In the data rows, 128 means zero.
Some points:
[ 92 114 108 126 160 134  55 112 115 152 120 185  58  87  88 166 108 101 136 101 133 135 110 117 145 144 107 132 146 150  62 131  79 123 110 169  99 168 107 143 167 142 124 184]
[159 136 133 103 127 148 107 147 100 133  81 145 148  91 109 162 129  76 111 102 125 114 131  93  39 156 170 137 145  97 140 104 141 122 168 122 149 136 116 128  37 140 163 164]
[ 86 130  88 152 116 129 165 149 146 157 136 176 120 126 125 104 156  66 114 151 130 193 124 160  93 125 139 127 130 156 126 154 148 106 127  84 167 160 156 156 155 137 105 123]
[115 168  95 136  86  74 122 109 121 156 141  77  92  54  85 158 114 112 167 102 149  96 129 141 171 171 108 133 182 133 153  97 155 117 177  64 128 144 113 102 111  50 141 132]
[114 168 140 105 177  80  74 134 112 101  79 136 138 103 157 117  91 154 114 136 110 144 108 179  91 113 129 158 155 135 194 103  96 111 146 107  96 117 126 179 191 118 174 126]
[149 122 115 144 111  94 107 122 159 147 153 150 158  68 122 143 139 173  66  86 200 142  92  55 131 111  87 131 112 128 138 179 152 127  81 112 132 106 156  61 160 154 167  99]
[126 164 142 147 126 172 124 119  47 103 163 171 117  90 171 146 112 112 114  92 120 110 153 127 103  79  87 160 116 126 112 150 133 185 100  88 126  98  82 121 117  62  62 140]
[155 123 126 171 141  86 118  96 153 116 162 135 106  76 175 130 168 108 108 109  87 110 122 159 106 110 174  93  80 110 115 152 123  59  75 165 138 137  92 120 154  54 167 143]
[141 165 132 166 137 118  97 132 127  50 128 146 107 149 105 136 102  69 107 126 135 108 189 144 131 136  86 136  97 138  93 126 141 117 152 167 156  95 209  82 145  98 181 101]
[ 66 172 125 100  69 123 102  92  92  95 139 103 162 155 114 117 130 151 132  81 118 176 155 114 142 103 178 166 124 111  93 201 118  97 116 128 110 144 193 160 109  94 147 185]
[119 126 116 185 185 124 159 123  85 113  62 145 134  99 106 172 161  78 145  88 106 117 118 154 153 115 149 141 196 108 181 197 146 135 101 153  59 125 130  86  89 109  99 100]
[100 154  92 139 157 103  92  99 122 220  95 149 122 143 129  74 132 139 144 103 114  87 199 134 134  93 122  98 140 107 135 156 147 164 107 147 191 109 119 106 141 123 183 180]
[136 175  78 143 120 142 105 126 144 138 170  92 146 153 119 220 108  82 120 155 103 174 146 111 156  64 126 133 118 164 196 113 116 132  90 159 143 121 103 125 130 121 166 136]
[159 141 111  98 148 148 162 118 104 165 173 128 110 127 122 130 169 110 206  89 163  80 141 139  92  67 123 128  89 164 139 143 140  50 161 107  92 128 155 107 156 134 131 158]
[174  98 127 181 122 119  63  62  95 124 129 125 104 184  55 121 160 125 112 142 157 157  87 143 118  89 201 110 130 156 101 123 131 147 185 122 115 119  82  90 144 112 140 135]
[ 91 161 100  85 117 148 114 147 144  68 137 201 155  92 102 124 155 138 153 165 164 102 121 124 159 126 174 108 106 104 103  74  87 138 110 114  94 113  94 120 113 104 161  97]
[166 114 105 141 103 168  99 175  61 138 112 133 109 105 158 129 128  88 125  84 157 151 138 178 171 189 161  72 123 165 146 107 168 146  75 116  95 133 122 131 130 122 190 172]
[180 136 141 143 165 134 111  98 118 140 104 135 137  59 108 147 164  99 145 103 146 178 146 139 201  94 124 107  62 104 132 134 139  97 151 127 157 100 144 208 121 139 106 148]
[181 134 122 124 158  95  96 135 168 152 117 195 154 105 135 151  66 131 169  85 109 138 226 133 124 113 162 118  87 183 105 208 142 115 151  98 125 173  95 111 126 109 130 107]
[156 188 106 114 111  91 166 124  95  97  83 154 174 148  61  99 127  91  94  65 135 131 140  87 121 126 116 127 131 167 124 118 134  82  92 161 141 128  59 168 191 105  79 127]
[162 163 146 102 157 101 147 103 140 184 159 166 170 152 108 157 122 114 103 171  85 116  92 149 147 135 100  84 131 144  72 170 163 142 128 135  89  95 158 169 121  93 138 155]
[ 86 191 187 101 159  52  85 132  87 103 214 169 120 137  72 129 169  65 155  85 112 136 149  85 132 144 141  84 118 145 185 179 157 109 114 101 109  98 118 118 118 127 126 181]
[110 167 148 134 101 164 131 154 129 137 168 120 157  75 110 148 144 148 102 113 100 124 155 174 128 137 150  86 114 132 147 182  93 137 203 191 139 106 118 100 185 156  83 162]
[139 135 150 124 109 179  67  98 107 147 119 150 197 124  65 146 123 104 149 149 119 126 151 201 110 189 108 192  99 128 156 141 133  90  46 110 119 116  89  72 130 121 102 142]
[103 124  61 145 152 141  37 143  76  78 132 103 162  78 100 118 164 123 113 173 103  99 144 114 125 132  92  95 129 161  88 191 177  65 145 117 113 109  67 157 136 131 157 142]
[124 155 156 141 122 163 103 131 142  86 127 178 115  80 109 160 164 187 192 124 144 170 164  92 116 134 125 120 189 138 170 124 201 116 142 147 141 116 133 158 149  61 150 189]
[ 48 176 155 189 157 113 122 126 107 122 142 150 170 131 145 146  84 142 155  66  98 104  73 144 141 119 171 124 136 134 104  77 204  82 122 110 152 142 114 100 125 154 104 125]
[ 91 162 171 186 142 150 132 141  77 137 121 131 167 137 134  94 120 104 163 128 155 150 103  50 137 154  85 121  69 143 151 166  92 130 153 139 122 178  95 124 134  95 179 133]
[119  67 153 136  76  95 164  96 100 108 130 200 127  88 114 127 116 116  97 125  91 129 184 138 162  70 110 115 142 123 147 131 109  70 148 123 118  92  98 116 135 163 206 163]
[132  82  98 183 129  84 108 146 147 137 147 113 191 164 149 160 149  90 166  96 131 126 176  92 106 141 131 140 135  87 118 122 111 143 143  98  87  76 143 161 196  96 101 185]
[143 116 109 153 115 134  81  97 142  88 202 147 167  71  86  56 113 144 145  98  95 110 163 123 132 109 108  98 120 158 171  69 147 174 127 164  61 166 148 169  92 115 125 131]
[114 139 134 139 106 121  71 151 142 175 105 147  71 143 152  99 167 143  82 137 119 128 187 114 172 154 142 182  82 151 123 100 173  95 159 140  58 119  71 126  98 118 108 122]
[111 105 150  79 149 142  97 100 135 119 127 122 140 101 140 134  83  53 106 166 169 123 158 102 160  78 161 106 124  77 144 161 211 114 144 140 104 162 120 106 183 107 104 168]
[ 99 104 145 104 117 107 142 165 117 117 132  83 104  65  82 103  97 114 203 113 118 154 109 118 106 124 151 172  98 138  91 132 198 164 106 178 108  81  77 140 132 118 168 116]
[112 157 156 144 161 130 116 117 194 110 114  75 103 129 123 132 134 111 124  82 130 170 187 157 108 106  72  49 125  98  91 112 127 125 101  93 105 103  91 112 117 151 122 147]
[127 144 113 140  95 154  92 101 121 145 195 185 151 146 142 131 120  65 166  38 143 156 119 157 137 152 113 135 172  69 147 175 150  88 163 152 107 115  84 168 147 104 188  94]
[144 177  74 171 185 150 150  88 173  93 175 138 116 107 126 101  90  95 115 109 170 122 143 138 156 134 183 175 130 147 146 183 131 133 136 120 126  75  97 133 119 153 140 200]
[ 55 104 132 158 123 168 112 113 146 132 100 141  85 120  59 162  80 146 102  77 142  94 129 125  96 134 138  92  79 147 168 172 151 115 130 102  95  91 121 209 123  88 157 131]
[142 129  67 137  99  86 112 120 125  98 111 170 121 120 157 123  66 135 154 138 155 165 131 161 112 134  95  71  94 128 148 137 154  78 153 182 128  99 112  85  89 106  94 181]
[152  63 123  98 193 155  86 166 160 136 148 137 111 150 115  90 100 136 120  91 103 120  98 115 157 105 115 123 148 141 135 144 116  66 119 128 168 113 140  84 111  64 111 155]
[122 142 159 168 143 111  89 125  74 178 167 119 120  76 107 114  85 122 128 157 187 140 201  97 113 115 183  97 180 139 102 110 113  57  94 152  95  96 123 183 113 108 120  93]
[162 208 141 174  46 135  63 147 156 126 104 141 129  64  98  67  89  73 155 141  97 109  85  75 127  84 135 100 120 150 104 154 133  97 122  91  89  86 128 137 147 127 124 164]
[160 125 150 128  92 103 132 125 134  97 149 123  72 181 152 146 114 141 161 165 127  74 121 127 144 133 112 118 137 103 152 195 120 132  81 126 166 149 119 182 136 177 114 119]
Along one direction, these points spread out more than along any other. Take the direction at right angles to it along which they spread out most. Go by this last direction. How many in every 100 of the points above lie lower along it than each point below? Answers are rounded to whole numbers. More than half of the points above lie lower than the first one.
[114 139 134 139 106 121  71 151 142 175 105 147  71 143 152  99 167 143  82 137 119 128 187 114 172 154 142 182  82 151 123 100 173  95 159 140  58 119  71 126  98 118 108 122] 98
[110 167 148 134 101 164 131 154 129 137 168 120 157  75 110 148 144 148 102 113 100 124 155 174 128 137 150  86 114 132 147 182  93 137 203 191 139 106 118 100 185 156  83 162] 42
[162 163 146 102 157 101 147 103 140 184 159 166 170 152 108 157 122 114 103 171  85 116  92 149 147 135 100  84 131 144  72 170 163 142 128 135  89  95 158 169 121  93 138 155] 44
[122 142 159 168 143 111  89 125  74 178 167 119 120  76 107 114  85 122 128 157 187 140 201  97 113 115 183  97 180 139 102 110 113  57  94 152  95  96 123 183 113 108 120  93] 84
[114 168 140 105 177  80  74 134 112 101  79 136 138 103 157 117  91 154 114 136 110 144 108 179  91 113 129 158 155 135 194 103  96 111 146 107  96 117 126 179 191 118 174 126] 49
[136 175  78 143 120 142 105 126 144 138 170  92 146 153 119 220 108  82 120 155 103 174 146 111 156  64 126 133 118 164 196 113 116 132  90 159 143 121 103 125 130 121 166 136] 40
[115 168  95 136  86  74 122 109 121 156 141  77  92  54  85 158 114 112 167 102 149  96 129 141 171 171 108 133 182 133 153  97 155 117 177  64 128 144 113 102 111  50 141 132] 21
[ 66 172 125 100  69 123 102  92  92  95 139 103 162 155 114 117 130 151 132  81 118 176 155 114 142 103 178 166 124 111  93 201 118  97 116 128 110 144 193 160 109  94 147 185] 12
[162 208 141 174  46 135  63 147 156 126 104 141 129  64  98  67  89  73 155 141  97 109  85  75 127  84 135 100 120 150 104 154 133  97 122  91  89  86 128 137 147 127 124 164] 93
[ 48 176 155 189 157 113 122 126 107 122 142 150 170 131 145 146  84 142 155  66  98 104  73 144 141 119 171 124 136 134 104  77 204  82 122 110 152 142 114 100 125 154 104 125] 7
